One turning vector, and how many steps it has turned:
The counts run from 0 to 585.
[ 15   4  -5  10   2  -3 -22 -15 -10 -11   4   3  12  23  14  20   9  12
 -14  -3  15 -23  -2  17   1 -11 -21 -13  10   3  17 -31   8   7  21 -19
   5   7 -42  13 -19  -3 -10 -20  19  -8 -10  10 -10  -9  17 -21 -23 -14
 -16  15 -22  11  -8 -14  -2 -14  25   2  -8  -5 -20]  282
[  6   7 -14   2 -15  -3 -11  10   1   3  14   6  -5 -16   6  14  15  15
   3   6  19 -27  -1   8   8   3  -6 -13   4  -2   7 -12  17  28  14 -30
 -17  18 -32  32   8  -9 -22 -19   5 -14 -34   5 -21 -24   6 -14   8  12
 -19  -4  -2  13 -18   6 -19  -6  14 -21  -5 -13 -30]  105
[  1   3  -4   8  -6   1  -3 -14 -13  -8  13 -13  -1   0  20  11  -1  15
  18  -9  30 -31  -4  11   1   1  14  13   3  16  23 -22  18  19  20 -26
 -19  24 -20  12   2  -4  -7 -11   7  19 -26  14 -25 -26  -3  -7  12   9
 -33   6 -27  -2  -4  -1  -5   1  17 -17  -1  -7 -20]  552
[  1  20  -3   3  -8   7  -9  12  -9   0  16   8   4  -8  10  25  -6  10
  -7   7  28 -37  11  14  12   2  -2 -12   5   4  21 -14   8  11  23 -22
   2   8 -25  33   3  -7 -14 -15   2 -19  -1  18 -10 -24  19 -26  11   9
 -23 -22 -19  16   2  -7 -28 -13  15   3  -1 -11 -15]  183
[  1  13  -2  13   0   8 -12 -16 -12 -10  23  -1   4   4  22  29 -10  17
   6   1  20 -42  10   8   3  -9  -1  -5  13  31  24 -31  20 -14  21 -18
  -1   6 -22  15 -20   3  -8 -10  10   2 -14  16 -17 -21   6 -25   1   7
 -17   3 -22  10  -5  -8 -24  -2  15   3 -11  -2   0]  507
[ 18  -2  -6  -1  -8   0 -10  -1 -31  39  14  -9 -13 -15   7  11 -20  16
   5 -16  25 -20 -17  11   4  20 -12   4  -7  36  14 -31  19  -7  29 -14
 -10  13 -20  12  -6  12   0  -4  12  12  -7   8  -7 -23  10 -26   4   0
   3  -3 -20 -11  -2  -5   7   9   3   5 -13 -11 -16]  418
[  6  15   9  10 -12   5   4 -16 -15   0  13  11  17  -8  23   3  -8  14
 -20  -3  32 -41   5   6   3   1 -13  -6  -4  31   5 -39  14  -1  34   5
  -5  15 -20  15 -14  11 -24 -20   6   3  -2  14  -3  -4   6 -18 -13  -3
  -5  -6 -34   5  13 -20 -14   5   8  12 -13   4  -3]  35
[ 17  -4 -10  -4 -22  -1 -14   5 -19  45  10  -5  -2 -14  -5  13  -6   8
  -5  -8  17  -8 -22  11  11  14 -21  -5  -1  12   9 -27  15  14  24 -28
  -8  18 -24  16   7   4  -3 -20  24   4 -16  13 -16 -18   3 -13   1  -7
 -13   4  -7  -2  -4   7   4  -3  11 -16  -9 -30 -32]  233
[ -8  18  -3   5 -11  15   2   4 -17   3  11   3  13 -26   7  21 -12  15
   2   3  32 -34  -4  12  19   5   0  -1 -11  11  12 -24  13  18  26  -7
 -10  26 -19  24  17   5 -12 -12   0  -5 -11  19  -9 -22  14 -21  21  13
 -19 -24 -21  10   4  -6 -25   1  12  -5 -10  -4 -12]  390
[  0  10 -15   7 -18   7  -9   1  -6  23  19  -1  -3 -25   1  23  -3  15
   7   3  18 -21 -15   4  13  10  -8  -5   4  18   9 -23  20  16  19 -22
 -20  11 -24  18  13   4  -7 -24  13   8 -32  12 -17 -20   4 -12  23   5
 -15   0  -2   6 -19  11 -18   6  14 -27 -15 -14 -23]  67
[  0  20  -3  22  -4  10   1 -16  -7 -12  13   7  -1  -9  22  13   0  11
  -9   5  28 -38  -2   7   5   9   3  -1   5  10  15 -20   2  17  29  -7
 -18  -6 -24  30   0  -6 -20 -23  -5  15  -6  10  -6 -15  19 -11  21   5
 -16  -6 -33   3 -12 -14 -13  -3  26  -1  -7   5 -11]  163
[ 15  -1  -5  -8  -6  -8  -8  -1 -19  -5  -1 -10   2  19   7  11   8  16
   0 -14  24 -17 -13  25   0   8  -5   6  -1 -14  18 -24   7  32  25 -21
  -7  24 -41  11   0  -8  -6 -13   6   9  -9   6  -9 -22  18 -10   4  -5
 -28   4 -26  -3   0 -14  11 -10  26  -8   1  -9 -31]  532
[ 11  -5  -8  -8 -14 -10  -2   3 -23  26  15 -10 -12 -17   6   6 -10  23
  12 -13  22 -18 -20  12   3  21  -9   4  -9  31   9 -33  27   5  28 -20
 -23  25 -27   4  -1  11  -3  -7   6  17 -24   1 -13 -23   4 -17  12   0
  -5   2 -12 -11   0   3   3  15   1 -18 -14 -12 -21]  457
[  6   8  -6   9 -15   9  -4 -30 -23  10  15   0  10   0   2  18  -9  16
  -3  -8  17 -22 -16   9  -4   1 -18  -1  -4  37  15 -43  18  -8  23  -4
  -3  10 -25  -4 -19  20 -10 -26  23  14 -21  11  -8  -7   6 -17 -10  -9
 -12  13 -17  -1  -9 -16  -3  11  14 -11 -23   0  -6]  113
[  8   9  -8   2  -2   4  -6  13 -15   9   2  11   5 -14   4  21  -2  14
  -9   3  24 -25 -14  20  19   5 -21 -17  -9 -11  10 -23  11  22  25  -7
  -3  21 -39  28  13   1 -10 -11   3 -20  -3   8   5 -25  30 -28   5   4
  -5 -21 -19   8  -9  -5 -14  -9  13   7 -12  -2 -23]  166
[ 10  17  -8  -6 -13   6  -6  13 -20   8   5   6   4  -8  -6  14   4  12
 -12   6  26 -20 -14  19   8  18 -13 -12 -11 -13  12 -15   3  29  30  -6
  -1  13 -39  31  10  -3 -14 -18  -2  -9  -2   5   2 -16  39 -20  18  -2
 -12 -20 -16   7  -9 -17  -7  -7  19  -1  -9  -2 -26]  371
[ 14  16  -9   2 -16  -2 -13  16  -6  15  21  11 -16 -12  -1  21   7  13
 -10  10  19 -22  -5   9   7  19 -16 -17   0   7  13 -14  12   6  17 -19
  -9  -7 -41  27  -2  -5 -19 -29   2 -10 -18   4  -4 -21  31 -19  17   2
  -3  -8   6   5 -21  -3 -18   2  11 -24 -14  -8 -27]  88
[  8  25  -9  13 -24  13  12 -12 -21  11  21  14  -7 -21  -5   4   5  11
  -5   2  28 -29  -4   5  -8  19   0  -9 -17  15   7 -21  11  11  17   0
  -7   4 -21  23   2   8 -37 -32  -1   2 -24   8   6 -13  23 -18  11   5
 -15 -16  -8   0 -15 -23 -11   9  11 -10 -16   9 -16]  108
[  6  10  -5  11 -15   1  -3 -30 -17  -3  18   3  12   6  11  14  -1  17
  -5  -3  17 -26  -9   5  -5  -1 -17  -5   2  36  13 -43  21  -9  22  -5
  -4   9 -30   0 -24  16 -14 -31  17  12 -24   9  -5  -4   7 -16 -11 -11
 -12  16 -16   1  -7 -14  -5  12  14 -11 -22   1  -5]  319
[  8   6 -12   4 -17  -6   6  -7 -10   0  17  -2 -13 -13  12   1  12  22
  10  -2  20 -23 -16   7  -3  17   2   1  -6  15   6 -25  20  25  26 -15
 -33  16 -28  17   1  -2 -21 -17  -3  24 -34  -6 -11 -13   7  -5  21   6
  -9   6 -14  -6 -16  -2   3  14  15 -23 -13   0 -29]  291
[ 15  11  -9  -2 -14  -2  -8  20 -14  24  12  13 -10 -26  -1   7  -2  14
 -16   2  22 -22  -9   8  12  18 -20 -21  -6   4   1 -16  16  13  27  -9
  -7   7 -34  35   5   1 -19 -13   0 -17 -11   2   0 -18  27 -25   9   5
   5 -19  -8   6 -11   0 -14   0   6  -3 -15  -5 -30]  333
[ 12  10  -9 -14 -20  -2 -20  -2 -24   6  14   4  15  14  -9  25   2  23
 -16   0  13 -14  -5  17   6  -3 -26 -14   8  20  17 -34  18  -2  32 -15
  13  10 -34  10 -24   5  -6 -14  22  -9 -12   6 -13  -5  19 -24  -6 -14
  -8   7  -9  17   1 -14 -15  -5  12   4 -15 -14 -13]  299
[ 25   8 -18   6  -8   0 -11 -14 -24   8  14   3 -14   8  -5  14  14  19
  -1  -7  13 -13 -16  11 -11  10 -23 -20  -3   9  14 -27  17   1  13 -11
   3   1 -37  16 -23   4 -17 -22  15  -3 -25  -6   4 -14  24 -27  -6  -4
   2  13  -8   2 -31 -15   7  -2  12   0 -22   9 -23]  376
[ 19  -2   8   9   3  -5 -18   2 -10  10  12   2  -5  14  24  18 -13   3
 -11  -4  28 -36   8  11   2   2 -11  -6   7  15  24 -25  10 -16  13 -27
   7   4 -40  11 -19  -2  -8 -22  16 -10   6  21  -7 -28  18 -25 -16  -5
 -15  -1 -19  -4   9  -7  -6  -9  18  -1  -3 -18 -16]  322
[ 12   8  -7  28  -4   6  -5 -23 -10  12  16   5  -1 -13  19  15  -6  12
  -6  -3  19 -33  -5   0   4  -2 -21 -16   2  37   8 -39  18 -16  15  -6
 -11  -2 -23  11 -18  14 -18 -25  17   3 -24   8  -5 -11   3 -23 -14  -3
   3  11 -20   1 -23  -5  -8   7  11   1 -23   3  -9]  563
[ 10  -1   0   4 -25 -10  -2 -15 -12  23  14  -1   5 -16  20  -6  -5  18
 -11 -13  21 -23  -7   0   5   8 -12   0   5  36   1 -36  20  13  36 -15
 -24  16 -17  10  -5   8 -18 -19  14  20 -19   7 -22  -1 -12  -5  -5 -11
  -7  13 -26  -5  10  -1  -1   9  12  -9  -9 -14 -20]  196
[ 12   8   0  -7 -24  -7 -11 -11 -10  -1   6   1  14  16  10   3   8  13
 -20  -7  22 -18  -6  13   3   7  -6   4  13  10  14 -28   8  27  37 -22
  -6  11 -33  15 -10  -8 -14 -28  12  16  -7  11 -21   0   7   2  -1 -20
 -30  12 -27   3  13 -17   3  -5  26 -13   3 -19 -24]  159
[ 10  16 -11 -13 -20   3  -6  14 -21  13   9   8   4 -11 -10  15   6  19
 -11   2  23 -13 -13  18   8  19 -16 -10  -8  -5   9 -16   9  26  31  -9
  -2  16 -39  25   7   0 -14 -21   0  -8 -12   3  -1 -14  33 -18  21  -2
 -11 -18  -9   9  -7 -14  -9  -3  16 -11  -9  -8 -27]  577
[ 10  -1   7   0 -12 -11   3 -12 -16   9   9  -5  10   1  29  -3 -13  17
  -6 -13  30 -31   0   8   0   7   1  11   1  28   9 -37  17  10  36 -16
 -17  23 -26   4  -8   6 -12 -10   8  22  -3  13 -18 -12  -5  -8  -5  -9
 -18   6 -34 -10  25  -9   2   9  14  -6  -2 -12 -12]  363
[ 28   6  -3   4  -3   1 -13  -8 -21   2   8  -4  -5  19  10   5  -1   7
  -7 -17  29 -31   6  17 -10   7   2  -5   2  -2  24 -18   5   4  15 -27
  13   9 -25  30 -14  -7 -17 -14  10  -5   2  14  -7 -23  19 -24 -16   1
 -24  -1 -28   3   3 -21   7 -20  17  17   9  -6 -26]  304
[ 11   8   1   1 -14   1  11  -7 -23   8  13  -7  -8 -11   8  -2  -4  15
  10 -15  36 -29  -3  12  -7  18  14  13 -14  13  15 -21  12  23  21 -16
 -12  26 -17  20   7   1 -23 -14  -4  18 -13  12 -10 -26   8 -13  16  13
 -30 -14 -29  -8   9 -13   4   3  11  -5   2  -4 -22]  63
[ 15  20  -2  -2 -21  -4  -2  -6 -15   0  13  15   8   0   8  -2  12  14
 -25  -8  26 -31  16   9  -1   5  -2 -11   5   8   8 -16   7  21  31 -15
   3   2 -19  41  -7 -11 -34 -16   3  -2  -2   9 -12  -2  14 -13  -1  -2
 -17  -9 -30  15  11 -23 -12 -14  18  15   3  -1 -21]  426
[ 26  -2  -4 -19 -22 -18 -11  -2 -19  15   8  -2   3  14   5  -7   7  21
 -13 -18  20 -15   2  13  -7   9 -13  -2   8  16   7 -30  18  11  35 -27
   5  19 -29  21 -18  -4 -17  -9  16   4 -12   3 -21  -3   2 -13 -15 -12
 -14  11 -21   7  19 -15   8  -5   5   4   6 -18 -29]  382
